Each named turn below is shown by a few rows before and after it. Which turns, in which order, take the first row of each later pair to the second? The first pair is answered.
lun:
[-2.91 -2.74  0.48 -2.45  0.43 -0.61  0.49 -1.73] => [-3.37 -1.92 -0.39 -2.88  0.62 -0.72  0.68 -1.66]
[-2.45 -0.09 -3.75 -3.50  3.59 -1.23 -2.76 -3.21] => [ 0.82 -4.01 -1.29 -3.87  2.36 -1.48 -4.49 -2.57]
[ 2.02  0.18  0.43  2.67  2.56  2.43 -1.63  4.32] => [ 0.99  0.56  1.49  3.42  2.64  2.87 -0.95  3.81]
fali:
[-0.24  2.35 -1.93 -2.57  0.05 -2.08 -1.21 -3.11] => [ 0.72  2.78  0.49 -0.04  1.05 -0.55 -3.56 -2.79]
[-3.17 -2.38  2.52 -1.04  0.55  0.62  0.22 -1.31] => [-4.53 -0.70  0.28 -1.54  1.56  1.18  0.64 -0.74]
[-1.17  2.88 -1.29  1.08 -0.54 -0.02  1.86  0.49] => [ 0.55  1.47  2.47  2.49 -0.98  0.30  0.37 -0.04]
kamur:
[ 0.17 -1.01  0.09 -0.75 -1.07 -0.09  0.72  0.06] => [ 0.64 -0.30  0.40  0.18 -1.45 -0.18  0.48 -0.19]
[ 3.31  1.16 -4.53 -0.13 -0.67 -0.49 -1.11  2.86] => [ 1.20 -2.04 -4.26 -1.54 -0.12  0.33 -0.17  3.87]
[-1.83 -1.65  1.09 -1.15  0.84  1.26  1.09  0.57] => [-0.21 -0.29  2.84  1.37 -0.23  1.09  0.73  0.29]
zefu:
[-0.88  3.98  0.06  0.53 -3.79 -1.79  2.27 -1.89] => [ 1.10  3.69  2.11  1.46 -3.70 -1.54  0.42 -2.06]
[ 3.50 -0.51  1.37  3.64 -2.76 -1.01  0.52  3.26] => [ 0.50  0.44  1.07  4.80 -1.04  0.99  1.25  4.41]
[-1.00  0.31 -0.54 -0.62  0.02 -0.48  1.72 -1.96] => [ 0.95 -0.11  0.61 -0.46 -0.26 -0.89  0.44 -2.39]
[-0.22 -0.74 -1.46 -1.87  2.27  0.42 -1.76 -1.08] => [ 0.03 -0.76 -1.26 -1.65  2.18  0.30 -1.85 -1.19]
Tuta:
[ 0.89  4.18 -3.77  2.39 -1.44 -0.93  2.18  0.17] => [ 0.18  5.14 -3.82  1.32 -0.27 -0.75  0.83 -1.39]
[-0.75 -1.12  5.40  3.72  0.12  0.25  0.67  1.08] => [-1.98  0.50  5.07  2.09  2.15  0.29 -1.45 -1.56]
[ 1.87 -2.54 -0.21  0.58 -0.88  1.39  0.38  2.89] => [-0.52 -0.27  1.16  2.70 -0.84  1.83  2.10  2.12]
Pairs:
(two turns a pair)
[ 0.77  0.23  2.79 -0.33  0.83 -0.25 -2.88 -1.68] => [-0.46 -0.54  0.67 -2.60  1.83 -0.27 -2.46 -1.63] | kamur, kamur
[-0.77 -3.05  1.93  0.48 -1.29  0.89  1.45  1.16] => [ 0.28  2.95  0.73  2.90 -1.38 -0.10  1.22 -0.41] | kamur, lun
[-0.07 -0.10 -2.04 -2.93  0.78 -1.28  1.42  0.29] => [ 1.71  0.18  0.25 -0.09  2.58  0.98 -1.73  1.98] | fali, Tuta
[ 0.27  0.01  3.44  1.54  0.18  1.58  3.04 -3.09] => [ 0.93  1.56  2.93  1.96  0.89  1.61  1.84 -3.52] | lun, fali
[ 3.24  0.68 -1.27  0.80  1.32  0.55 -2.74  0.98] => [ 2.04 -1.54 -1.84  0.90  0.28  1.07 -0.26  3.29] | kamur, Tuta
[ 0.20  0.56  1.91 -0.39  0.35 -0.87 -1.80 -2.14] => [ 1.56 -1.38 -0.14 -2.01 -0.11 -1.14 -1.66 -0.73] | kamur, Tuta
[-3.85  2.94 -0.28  1.89  2.14  3.28 -0.89 -0.63] => [ 2.98  0.77 -1.28 -2.18 -2.67 -2.27 -1.37 -3.39] | zefu, zefu
[ 2.15  3.10 -0.42  2.80 -1.78 -0.24  0.81  0.28] => [ 3.10  3.06 -1.13  0.98 -0.69 -0.57 -1.51 -1.02] | Tuta, lun
[-2.37 -2.08 -2.16  2.46  0.56  1.28  0.50  3.09] => [-1.87 -0.58 -4.12  1.41  1.57  1.07 -0.95  2.58] | Tuta, lun
[-2.59 -2.95 -2.50 -2.66  2.05  1.28 -0.62 -0.15] => [-1.97 -3.23 -0.79 -1.22  2.76  2.44 -2.17  0.74] | lun, fali
[-1.33 -1.53  2.63 -3.45  0.76 -0.27 -0.37 -4.44] => [-0.44 -0.14  4.54 -0.96  1.00  0.36 -1.36 -4.37] | zefu, kamur
[-2.26 -2.22 -0.59 -3.39  1.18  0.80 -1.96 -0.10] => [-1.47 -2.09 -1.33 -1.09  1.23  2.25 -1.56  2.93] | Tuta, fali
[-1.20 -4.09  2.25 -1.08 -3.23 -2.26  3.54 -1.88] => [-4.72  0.93  2.74  1.87 -0.97 -0.58  3.36 -3.01] | zefu, lun
[ 2.24  0.82 -1.13  0.20  1.59  1.18 -0.68  1.91] => [ 1.07 -0.70  1.69  1.04  1.27  1.81 -0.50  2.07] | fali, zefu
[ 0.74  5.56 -0.07  1.84 -2.95 -2.93  3.10 -2.49] => [ 4.47  5.16  1.75  3.31 -0.82 -1.05 -2.19 -1.28] | lun, zefu
[-0.41 -2.62 -1.66  0.08 -1.90 -0.93  0.56  0.26] => [-1.07  0.40 -3.02  1.64 -0.68 -0.07  0.44  0.97] | kamur, fali
[-0.30  0.95  0.85 -2.43  1.65  0.07 -5.02  0.62] => [-1.41 -1.53  0.70 -4.76 -1.00 -2.02 -1.43 -0.13] | lun, fali
[ 0.90 -5.39 -0.73 -0.28 -4.06 -1.53  4.88  3.39] => [-6.59  1.08  1.68  1.86 -1.38 -0.52  5.58 -1.19] | lun, Tuta
[-4.47  1.78  2.83  1.33  0.21  0.12  0.41 -2.60] => [-1.54  1.95 -3.21 -2.88 -1.04 -2.42  0.45 -2.57] | zefu, lun
[-0.24 -0.58 -2.47 -3.32  2.80  1.90 -2.64  1.60] => [-0.16 -0.56 -0.79  1.55 -0.47  2.20  2.37  5.02] | Tuta, Tuta
[ 0.55 -4.19  5.54  3.11 -2.19  0.86  1.38 -0.59] => [-5.25 -1.95  0.24  1.76 -0.33  1.84  5.17  1.09] | zefu, fali
[-0.62 -2.53  3.37 -1.10  0.71 -0.03 -1.56 -2.01] => [-2.38 -0.99 -2.92 -3.21  1.39  0.04  1.03 -0.19] | Tuta, fali
[ 2.32  0.49  1.13 -0.49 -1.23 -1.02 -1.56 -1.64] => [-2.80  1.54 -0.68  0.24  0.87  1.08  0.98  0.17] | zefu, zefu
[-0.75  1.04 -0.65  0.32  2.98  2.57 -0.41  1.01] => [-1.32 -1.98  2.59  0.20  0.97  1.98  1.14  0.65] | fali, zefu
[ 5.63  1.41 -0.39 -0.04 -2.48 -0.32 -2.11  1.39] => [ 2.92  3.58 -4.24 -1.68 -1.18 -0.19 -0.70  1.18] | Tuta, kamur
[-0.63  4.51 -6.74 -0.90  1.88  0.11 -1.68  2.37] => [ 2.56 -4.59  4.97  1.88 -1.88  0.52 -2.71  2.85] | lun, lun
[ 0.14 -2.08  0.67  2.76  0.83  2.00 -0.04  3.54] => [ 0.41 -1.21 -0.14  3.19 -1.40  0.44  2.44  3.12] | zefu, kamur
[-0.04 -1.13 -0.10 -1.37  0.13 -0.75 -0.37  0.04] => [ 1.03 -0.07  0.86 -0.04 -0.68 -0.99 -0.68 -0.18] | kamur, kamur
[ 0.41  2.61 -0.45  4.03 -0.09  0.70  1.13  0.40] => [-2.79  0.97 -2.64 -0.36  2.70  1.14 -0.41 -1.16] | Tuta, kamur
[-3.01 -1.54 -0.06 -1.43 -0.09 -1.14  2.23 -0.01] => [ 0.25  2.30  1.44  2.14 -1.38 -2.05  1.11 -1.08] | kamur, kamur
[-2.19  1.30  1.65  1.09  1.10  0.99 -0.01 -0.91] => [ 0.75 -1.81 -0.36 -1.92  1.04  0.48 -1.71  0.19] | Tuta, Tuta
[ 1.92 -1.90 -0.89 -1.34 -0.37 -0.81 -2.34  1.00] => [ 0.38 -3.08 -0.56 -1.24 -0.13  0.07 -1.27  2.22] | fali, kamur
[ 1.91 -1.51  2.01  2.42 -0.01 -1.05  2.77  0.00] => [-1.06  0.83  2.16  2.43  2.43  0.09  1.70 -2.06] | zefu, Tuta
[ 3.45 -0.54  2.44 -1.48 -1.82 -2.01 -0.03 -3.47] => [ 0.65  2.89  0.71 -1.73 -0.55 -2.08  0.86 -4.91] | lun, kamur
[ 4.43  4.13 -2.96 -0.66  0.73 -1.47 -3.27 -1.87] => [ 4.47  3.12 -3.47 -1.97 -0.80 -2.91 -1.74 -2.21] | fali, fali
[-0.78 -1.14 -4.17 -0.67  0.69  0.63  1.40  3.56] => [ 0.76 -1.46 -3.77  0.03  0.13  0.62  1.42  4.10] | Tuta, lun
[ 2.75  3.99  0.90  4.46  3.63  3.97 -0.24  0.37] => [-0.97  4.07 -4.19  0.00  4.67  3.03  1.88 -0.35] | Tuta, zefu
[ 1.34  0.24 -5.50 -0.13 -2.04 -4.42  0.33  4.11] => [ 3.35 -0.65 -4.62 -0.68 -0.01 -3.69 -3.64  3.65] | zefu, kamur
[ 2.29 -1.19 -0.98 -1.84 -2.84 -2.15  1.54 -0.60] => [-0.55  3.75 -1.91  2.25  0.00  0.55  1.36  1.17] | Tuta, fali
[-0.34  0.77  0.87  3.63 -1.91  0.49  3.12  2.13] => [ 1.61  1.08  1.95  4.15 -1.79  0.33  1.19  1.71] | lun, fali
[-2.87  1.33 -2.29 -1.24  1.20  0.46  0.65 -0.98] => [-1.06 -2.50 -0.20 -2.30 -1.64 -0.93  1.72 -1.06] | kamur, zefu
[-1.53 -1.21 -1.62 -1.69 -0.82  0.18  3.53  2.49] => [-1.24  1.24 -0.55  0.74 -1.39  0.44  4.23  2.29] | kamur, lun
[-2.61  1.25 -2.69 -1.01 -1.86 -0.39  4.17  1.14] => [-0.64  1.29 -2.81 -0.37 -2.58 -0.71  4.17  2.15] | lun, Tuta
[-3.48  0.80  1.51 -0.88  0.84  0.19 -0.10 -0.22] => [-3.19  0.85  1.00 -1.46 -0.81 -1.19  1.51 -0.66] | kamur, zefu
[ 2.30  0.12  1.37  3.48  2.00  1.59 -2.48  1.98] => [ 0.47 -0.19 -4.49 -1.33 -0.59 -1.83  2.88  1.14] | zefu, zefu
[-1.49  0.54  2.99  1.05  3.32  2.27 -2.77 -2.22] => [ 1.47 -1.25 -1.23 -2.09  3.32  1.49 -4.06 -0.45] | lun, Tuta
[ 0.55 -1.31  1.42 -2.88 -1.03 -2.12 -1.71 -3.02] => [-2.12  0.98  1.36 -1.84 -0.67 -1.39 -0.07 -3.79] | lun, lun
[ 2.37  5.18  1.18  1.53 -2.09 -2.54 -0.51 -3.24] => [ 2.45  3.99 -1.14 -1.43 -1.82 -3.36 -0.81 -3.77] | fali, Tuta
[-1.45  0.90  2.40  1.58  0.72  2.12  0.29  1.61] => [-2.47 -0.07  2.64 -0.81 -0.93  0.14  1.77 -1.06] | fali, Tuta
[-2.74 -4.40  1.04 -2.09  0.33  0.92  1.20  1.09] => [-2.27 -0.33 -2.22 -1.26 -1.84 -1.25  4.44  0.52] | kamur, fali
[ 3.51  2.07  4.07  2.99 -1.65 -1.23 -0.78 -0.21] => [ 1.70  5.99 -0.24  2.28  0.13 -1.38 -0.16 -0.56] | lun, lun
[ 1.48 -2.70  0.15 -0.33 -1.39  0.14  1.22  1.58] => [-1.96  0.41 -0.58  0.73 -0.55  0.69  3.03  0.63] | lun, lun
[ 0.69 -2.73  0.24 -0.83 -0.54 -1.88  0.46  0.63] => [-1.82 -0.05  1.69  1.42 -0.30 -1.40  1.59 -0.45] | Tuta, Tuta
[-2.28  4.08 -2.83  2.16  1.01  1.75  0.14 -0.52] => [ 4.58 -1.19  0.08  0.72 -1.00  0.12 -3.53 -0.29] | lun, fali
